[[155 131 131 155 131 155 146]
 [148 102 102 149 102 148 154]] ans = 155

[[134 104 117 133]
 [101 107 127 130]
 [124 109 121 133]] ans = 101

[[138 113 111 126 116]
 [101 131 111 121 133]
 [140 146 100 121 119]] ans = 101

[[134 123 153 119]
 [123 109 146 150]
 [137 136 140 110]] ans = 123

[[134 142 132 145 150 139]
 [126 109 128 142 145 114]
 [122 112 123 112 107 116]] ans = 126

[[131 127 125 122]
 [123 134 133 116]
 [102 127 148 128]] ans = 123

[[117 105 151 105]
 [128 155 101 154]] ans = 117
---
153,110,144,111,104,102 -> 111

156,139,119,133,134,110
141,139,128,141,118,127
-> 133

124,102,99,118,140,139
131,149,151,137,116,118
-> 118

143,116,111,121,106,146 -> 121

104,149,136,130,112,123 -> 130

125,122,152,138,144,130 -> 138
---
[127 126 140 149 156 127 139] -> 127

[[113 137 129 127 123]
 [149 137 135 133 136]] -> 127

[134 123 143 131 103] -> 131

[113 105 152 110 143 135] -> 143

[143 140 148 158] -> 148

[150 107 158 156 149 101] -> 149

[[147 119 123 117 103]
 [154 122 149 125 128]
 [152 126 128 124 116]] -> 117

[106 141 116 140 149 150 116] -> 150

[[106 150 107 139 137]
 [139 118 138 147 148]
 [152 104 151 125 127]] -> 139
---
[[120 121 132 136 121 101 122]
 [130 127 133 137 126 131 111]
 [130 124 130 134 123 133 109]
 [133 127 134 134 128 133 111]
 [116 121 133 140 121 103 124]
 [130 127 133 135 130 133 111]
 [130 124 126 133 123 133 109]
 [130 128 133 136 125 133 111]
 [124 119 133 138 123 101 119]] out 119

[[129 140 111 131 137 131 123 121 140 145 126 135]
 [148 122 152 150 135 123 145 151 134 138 136 128]
 [148 122 152 150 135 123 145 151 134 138 136 128]
 [119 147 111 117 133 144 121 115 135 132 131 140]
 [148 122 152 150 135 123 145 151 134 138 136 128]] out 128

[[134 136 130 131 132 130 118 122 106 138 117 128 127 137]
 [134 132 134 137 134 126 126 128 127 136 130 136 125 139]
 [130 115 134 137 135 119 129 128 129 130 127 137 123 128]
 [131 130 133 116 130 127 121 123 126 126 125 123 127 130]
 [123 124 124 129 125 127 123 124 123 123 120 129 124 120]
 [123 135 118 127 118 134 130 134 124 125 128 123 132 125]
 [122 130 117 123 118 133 127 132 128 124 127 118 135 121]
 [134 131 121 135 119 124 129 132 117 133 121 128 128 128]
 [119 123 121 127 124 132 134 137 145 118 136 124 134 118]
 [130 141 130 131 131 145 128 131 123 130 126 131 134 131]] out 131

[[144 106 142 132 132 111 135 137 113 122 123]
 [134 132 130 114 116 126 113 139 120 121 125]
 [138 127 134 105 117 117 106 148 116 109 130]
 [131 125 123 139 131 129 139 119 127 131 120]
 [130 110 134 139 143 118 142 126 127 128 132]
 [116 132 125 145 136 139 144 113 141 146 129]
 [116 127 125 148 141 137 148 112 141 144 131]
 [130 122 142 127 124 123 128 137 125 129 130]
 [109 148 115 129 127 146 127 116 146 140 134]
 [117 131 121 140 139 140 141 114 141 147 132]
 [118 132 125 133 133 133 133 122 138 133 134]
 [135 115 139 138 132 119 138 129 122 127 124]] out 124

[[115 120 119 130 113 121 146 121 112 109]
 [123 129 132 139 119 130 147 141 124 133]
 [127 138 121 131 129 135 140 118 116 133]
 [114 125 123 133 115 122 149 125 115 114]
 [138 129 138 122 138 125 109 136 141 136]
 [121 137 117 134 120 138 144 127 119 135]
 [122 133 118 133 119 132 150 120 115 125]
 [129 140 135 138 123 137 133 139 133 143]
 [114 113 131 124 115 111 127 133 120 115]] out 115

[[140 140 139 135 139 141 135 144 140 143 137 136 139 137]
 [139 139 143 140 141 139 140 141 141 140 141 140 141 140]
 [139 136 140 151 142 139 156 137 139 139 142 151 144 148]
 [142 140 138 139 139 139 140 139 139 139 140 139 139 139]
 [140 140 139 138 137 141 138 140 140 138 140 141 139 141]
 [140 142 144 134 140 143 135 145 143 142 137 137 138 137]
 [140 139 140 138 141 138 138 140 139 138 140 142 139 141]
 [141 139 142 139 141 141 139 141 140 140 139 140 140 139]] out 139

[[144 127 139 112 137 126 125]
 [121 135 137 129 117 133 123]
 [115 133 121 128 120 127 117]
 [110 136 116 121 136 117 121]
 [122 134 135 128 119 132 123]
 [123 124 121 141 122 137 133]
 [122 133 134 129 119 132 123]
 [119 132 125 123 140 120 133]
 [129 127 133 137 129 128 137]
 [126 127 129 134 132 125 137]
 [139 128 152 138 128 130 148]
 [115 132 119 131 121 128 118]] out 118
---
[132 151 146 129 120] --> 146
[141 110 107 123 101] --> 107
[120 133 102 117 136] --> 102
[138 121 117 104 125] --> 117
[108 153 141 146 115] --> 141
[123 115 127 154 120] --> 127
[157 125 113 106 127] --> 113
